The rows below come in pairs that one turn or mirror swaps. Which row does each named row swap with?
The rows were stretched afterwards, more along some directions than others.
Neri: [ -3  -4  19  -4  -6  -6  -5 -10  -7  -2   9   1  13 -16 -10   1  12  -5
  -6  -2   1]
zala: [  1  -8   1  20   0   9  15  -7 -20 -20  -5 -11   7  -3  -8   2  -8  -9
  13  -3   9]
kef: [  8  -3   6   9   8  -7   0   9 -13   9 -17  -5  -1   9  -4  -5  -5   1
  16   5  -8]
Duda: [  2 -12   6   8 -14   0  11 -17   1   7  14  -6   7   6  -6  21  21 -11
 -21  31  -7]
bak: [ 12  -3  17   4 -12 -13   1 -19  -8  -1   7   4   0   9   0  10  13  -5
  -6  10  -1]
ropu: [  4  -7  25  -2   2  -7 -19 -32  -8   6   9   8  -2  -2  -2  16  21  -5
  -3  -6  -6]
Bukop: [ -4 -10  15   7  -8  -7  -2 -18   1   7  12   4   0  14  -2  18  28 -14
 -27  17  -1]
zoluf: [  7  -5  -7  -5  -5 -14  -2  15   2  12   9   1   5  -9  -2  -9 -12  13
  17  -5  -2]
fere: [ -2   1  -9  21   8  20  12  -1  -7 -25  12  -6  -3  -9  -9  -4 -17   2
   0 -22   4]
Guk: [ -1  -3  -4  24   7  16  20  -7  -8 -18  -4 -10  -5  -3  -1   3 -19  -6
   4 -13  -6]
Fon: [ 12  -7  10  -8  -7 -11 -11 -25   7   8  14   2  -4   8  -5  26  24   1
 -21  11  -9]
Gepig: [ -9 -11  -5  11  -2  -3  13  14  -2  -3  13   5   5   4  -5 -12 -14   6
   1  -6   4]
Kes: [  3  -4  -2  -4   2 -10  -6  19   0  22  -9  -4   6  -3   0  -3  -5   5
  16  13 -11]
Zepo: [  2 -11   7  -6   4  -9  -5  -6   1  12  11   0   6  12 -11  -5   9   7
  -6   2  -2]
soti: [  2   2  -4  -5   9  -7 -21  21  -1   9 -12  -4  11  -5  -6 -12  -2  12
  12   0  -8]
fulo: [ -2  -1  -1  16  -1  10  14  -1 -12 -12 -11 -16  -2 -11  -5   3 -17  -3
  12  -4  -3]
Vefas: [ -2  -8  14   2  -4   3 -15 -16   7   1   6   6 -14   2   7  18  15 -11
 -16  12  -6]
Dibep: [ -6 -17  27   5 -18 -10  11 -24  -3 -14  18   3  15 -14 -13  -2   7   5
  -4   5  -4]
gik: [ -1  -7  12  -7  -8  -4 -18 -11  11  10   6   3  -7  -1  -1  19  20  -6
 -13  25  -8]
Vov: [ -4  -9  13  16 -17  -1   3 -13   4  -3   1   8  -5   0   2  15   9   6
 -17  16  -9]
vakab: [ 17  -6  15   9  -3  -1   6 -27  -8   6   3  -1 -11  13  -3  18  16 -10
 -18  10  -2]
sefu: [  8  -5  -2  -9   5 -12   5  20   3   5   5  -9  15   6  -4 -11  -8   2
   5   9   1]
netip: [ -2 -11   9 -12 -13  -9 -12 -12  11   2  17   6  -4 -10  -7  12  11   6
  -2  21  -2]
fifu: [  5  -1  -9  17   5  10  21  -5  -7 -19  17  -9  -2   0 -10  -1 -15   0
  -2 -23   1]
felil: [  0   2  -2   4   0  11   5  -3  -6 -16  -6 -12   4  -9  -5  -2 -14  -6
  17  -6   1]
novil: [  3  -6   7 -13   6 -16 -10  -1 -10  -1   6  10   9 -12  -8  -8  -1  -2
  12 -17   0]
kep: [ -2 -10  15   1   3 -12 -13 -22 -11 -13  15   6   3  -4  -4  -5  13   6
   5 -24   4]
lefas: [ -6   3  13   2 -11  10  -2 -12   4   0   6   0  -5   2   4   8  13  -6
 -14  18  -4]
Vidu: [ -3  -7  19   0  -9  -6   4 -23  -6 -10  13  -2  20 -12  -8  -2  10   5
   1   5  -1]
vagad: [  8 -15  13   0   3 -11  -4   1   2   5   8   1  -2  -8  -5 -13  -2  12
  14   1 -12]
tero: [ -1  -1   7  -6  -6  -4 -13 -17   3   4  12  -4  -5   5  13  15  15 -10
 -11  12   1]
ludoz: [ -5   1  -7  12   0  14   8 -13  -7 -14  -6   1  -5  -5  -3  12  -7  -8
  11  -3  -1]
Sut: [  5  -3   2  11   1  10   6 -12  -6 -10   2  -6  -6  -1  -3  -2  -3  -4
  11 -17   6]
fut: [ -2   2   6  20   2   4   0 -17  -6  -2  10  12  -3  15  -2  17  11  -6
 -38   4  -5]
Faz: [  6 -15  16  -1  -2 -11  -9 -22   3  11  13   2 -10   8   4  15  25  -9
 -22  20  -7]
las: [ -5  11  -8  10   8  19  -1  -2  -5 -12  -5 -12  -3  -6  -8   1 -10   3
  15 -13  -3]
sirer: [ 11  -1  13  -1   9 -12  -1 -19 -18   1  11   1   7  -1  -5   0  10  -3
   4 -19  -4]
fid: [ -7 -14  21  -3  -5 -10   0 -21  -2  -7  15   2  15  -6  -9   5  12  -6
 -16   3  -6]
nivas: [ -8  -9  10   8  -1  -2  -4 -23  -5   6   5   9  -4  10   9  11  21 -12
 -29  22  -1]
Puruf: [  0 -14   2   7  -2  -7   3   7  -2  15  -6  -6   7   6  -1  -4  -2   0
   5  21  -9]
rop: [  4   1   6   5   9  -5 -14 -19 -11  11   0   4  -2  19   4  25  25 -14
 -22  14   0]
saler: [  3  -1  -6  10  13   1   0   9 -11   6 -12  -4   3  11   7 -14 -11  -6
   6   6   0]
ramo: [  1   6  -1   0  -2  -1   2  23  -9  14  -2  -4  12   2  -3 -13  -7  -1
   0   1  -4]
danog: [ -4  -7   5  14  10   2 -10   6  -4   0 -13   2   2   5   3  -8  -7   0
  16   5   1]
mik: [  4 -19   6  -2  -2  -8   8  11   7   3   1  -3   7  -9  -7  -9 -14  10
  15   9  -4]
nabu: [-13 -10   2   4  -8  -7  -9  23  -3   5  -3   1  10 -10   2 -16 -17   8
  12   0  -1]
fel: [ -2  -6   7   3  -2   6   2 -10   3   1  -8  -6  -1  -9   4  16  14  -8
  -5  34  -3]
fuzel: [ -3  -6  16   9  -5  -1  -8 -14   4   3   0   0   1  -5   1  20  10 -10
 -15  29  -9]
pozep: [-11  -9  18  -9  -8 -13 -15 -12   4  -6  20   0  11 -11  -9  -3  13   2
 -10 -12   0]
Masod: [ -6   1  14  -1  -2  -7 -10 -10  -8  -5   7   2  15  -9  -8  -3  13   0
  -4 -10   2]
fuf: [-12  -8   5  23  -5  22  11 -13  -5 -25   5  -2   1  -6 -13   5  -6  -8
   3  -1   2]
garo: [  0  -2   3  14  10   6  16   0  -2  -3  -4  -4  11   9   2  -7 -12  -3
   4  14   0]
nek: [-10  -1  -7   6  12   0  -9   9   7   9   4  -4   6   0   1  -1  -8   6
   1   4  -9]
Goz: [ -1  -1  -3   9  11  16  -4  -6  -6  -4   1  -8   1   4  -8  10  -5 -11
   8  -5   1]
risud: [  5  -7  16 -14   1 -14 -12 -20 -15   6   7   3   5  -1 -15   7  19   0
  -3  -3  -1]
todo: [  0  -4   0  -4   2  -8  -5  14  -5  20 -10  -6  15   5   3  -3  -4  -2
  12  13  -9]
Fupo: [ -5   8  -6  18  10  20   7   1 -12 -18 -11 -11  -3  -8  -8   1 -14  -3
  13  -8   3]
voli: [ -9  -7   9  -4  -3  -8  -5 -11  -6  -4  12   8   4 -14  -5   0   4   3
  -7 -17  -2]

danog pairs with rop
ramo pairs with lefas
gik pairs with Kes
voli pairs with felil
nivas pairs with saler
ludoz pairs with novil
fere pairs with Vidu

The rows below come in pairs that one turn or mirror swaps. Which row does each named row swap with?
The rows were stretched afterwards, more along some directions than others.
nubur: [ 11  -1  -5  -4  15  -1   4  -8  -7  -7  12   7  24 -29 -11  15]
makim: [ 14   2  -2  -5  15  -1   4  -5  -8  -7  12   8  24 -35 -14  15]
Sufal: [  9   3   4  -8   5   5   5 -10 -10  -1   7  14  -4 -20 -20   8]
Poti: [  6   7   6  -8   2  -1   1 -12  -4   3   4  10 -13 -11 -14   9]
soli: [  4   1  -6   1   5   7 -10 -19  -7  -2  17   2  -3  -7  -8   9]
badi: [ 12 -16  -8  -2  -4  -3   8 -10 -17   4  13  10  -1 -29   1  14]
sog: [ 12  -6   9  -2  10  -4   5  -3   2   3  19  29  -1 -24  -8  17]
nugep: [  3   2  -4  -2   4   5  -9 -23  -6  -1  16   5  -3 -11  -9  12]
fak: [  5   0  -6  -1   6   8 -11 -19  -8  -5  15  -1  -2  -4  -6   9]
vod: [ 20 -13 -19  -8   7   4  18   0 -15 -12   7   7  36 -38 -13  24]
Ratin: [ 12   3   1 -15  11  -1   2  -3   5 -12 -13   2  10 -10 -13  17]
Pomok: [ 20 -18 -20  -7   7   5  19  -2 -18 -12   8   7  34 -37 -10  22]
misa: [  7   7   8  -9   5   1   4 -11  -2   3  12  19 -11 -19 -18  10]
lef: [  5   3  -6  -3   4   9 -11 -19 -10  -5  10  -2  -2  -4  -9   9]
konik: [ 12   0   0 -15  11  -3   3  -6   5 -11 -11   4  12 -15 -14  19]
viv: [ 11 -16  -9  -3  -2  -1   6  -9 -17   2   9   7   1 -28  -1  16]
Sebu: [  5   0  -7  -1   6  10 -10 -19  -7  -7  14  -2  -3  -3  -9   9]
nese: [  9  -1  -4  -4  15  -2   4  -8  -5  -5  18  11  19 -25 -11  12]
pebud: [  9  -1  -3  -3  12  -6   6  -9  -5  -2  15  12  18 -28  -7  12]
sar: [ 5  0 -3 -2 15  6 -4  5 14  0 17 17 -6 -6 -7  2]
beni: [ 10 -12  -6  -3  -3  -3   6  -7 -14   4  10   9  -2 -28  -1  14]
bek: [ 15   2   2  -7  11  -9   1  -2  11  -3  19   8   5 -18 -22  23]
Mog: [ 16  -3  -6  -6  12   5   0  -8   9   3   8  24  15 -22  -9  15]
tus: [ 10  -1  -1  -6  14  -1   5  -9  -7  -6  11  12  23 -31 -10  15]
gifa: [ 13   0  -3  -7  12  -7   1  -7  11  -4  28  11   3 -19 -26  21]
gev: [  4  -2  -3  -3  17   2  -3   1  14   0  23  20  -6 -12 -11   2]
zokit: [ 15  -4  -7 -12   8  -2   6  -6   0 -13  -8   3  13 -16 -11  16]
Litof: [ 20 -17 -22  -5   6   2  22  -2 -16 -10  14  11  33 -40 -11  22]
bimen: [ 12   0  -4 -12  10  -2   6  -4   1 -13 -10   0  12  -9 -11  17]
kis: [ 12   1  -3  -6  13  -2   5  -7  -9  -7   9   7  21 -27  -9  12]
Butef: [ 10  -1  -2 -13  11  -1   6  -9   1 -13  -9   5   8 -12 -10  17]
nev: [ 19 -16 -18  -8   7   4  19  -2 -14 -11  11  10  33 -38 -13  22]
rilis: [ 12 -12  -5  -3  -2  -1   6  -5 -13   2  10   8  -3 -26  -2  12]
tabab: [  6   2  -9  -1   6   8 -11 -16  -6  -7  16  -1  -1  -8 -10  11]
Suga: [ 11   0  -4  -4  14  -2   4  -8  -7  -4  16   9  20 -28  -8  12]
pemo: [ 15  -3  11  -5  12  -3   3  -5   1   1  18  29   5 -30 -13  20]
gofi: [ 13  -3  11  -4  12  -4   2  -4   5   2  18  31   1 -27 -12  18]
rofe: [  7   7  10 -11   3  -2   3 -18  -6   3   3  12 -12 -18 -17  14]
Duze: [ 16  -1  -4  -7  13   7  -2 -10   9   3  10  26  13 -24 -10  14]
Luvik: [  7   9   9  -9   4   0   2  -9  -1   2   6  14 -12 -14 -17  10]
genuf: [  3   1  -6  -1   6   4 -11 -21  -4   0  18   3  -4  -5  -8   9]
lugi: [ 10 -15  -6  -4  -2  -2   7  -9 -13   5  12  12  -2 -29   0  13]
lopaz: [  2   1  -5  -2   5  10 -11 -20  -9  -4  11   0   0  -4  -9  10]
ponur: [ 21 -14 -19  -8   8   5  18   3 -12 -14   7   5  32 -33 -12  21]
mot: [ 12  -1  -2  -4  14  -3   6  -8  -6  -5  15   9  19 -30 -10  12]
mimo: [ 16   0  -2  -7  14   7  -1  -8  10   3   9  29  16 -26 -13  14]

bek pairs with sar
gifa pairs with gev
viv pairs with Litof
Butef pairs with rofe

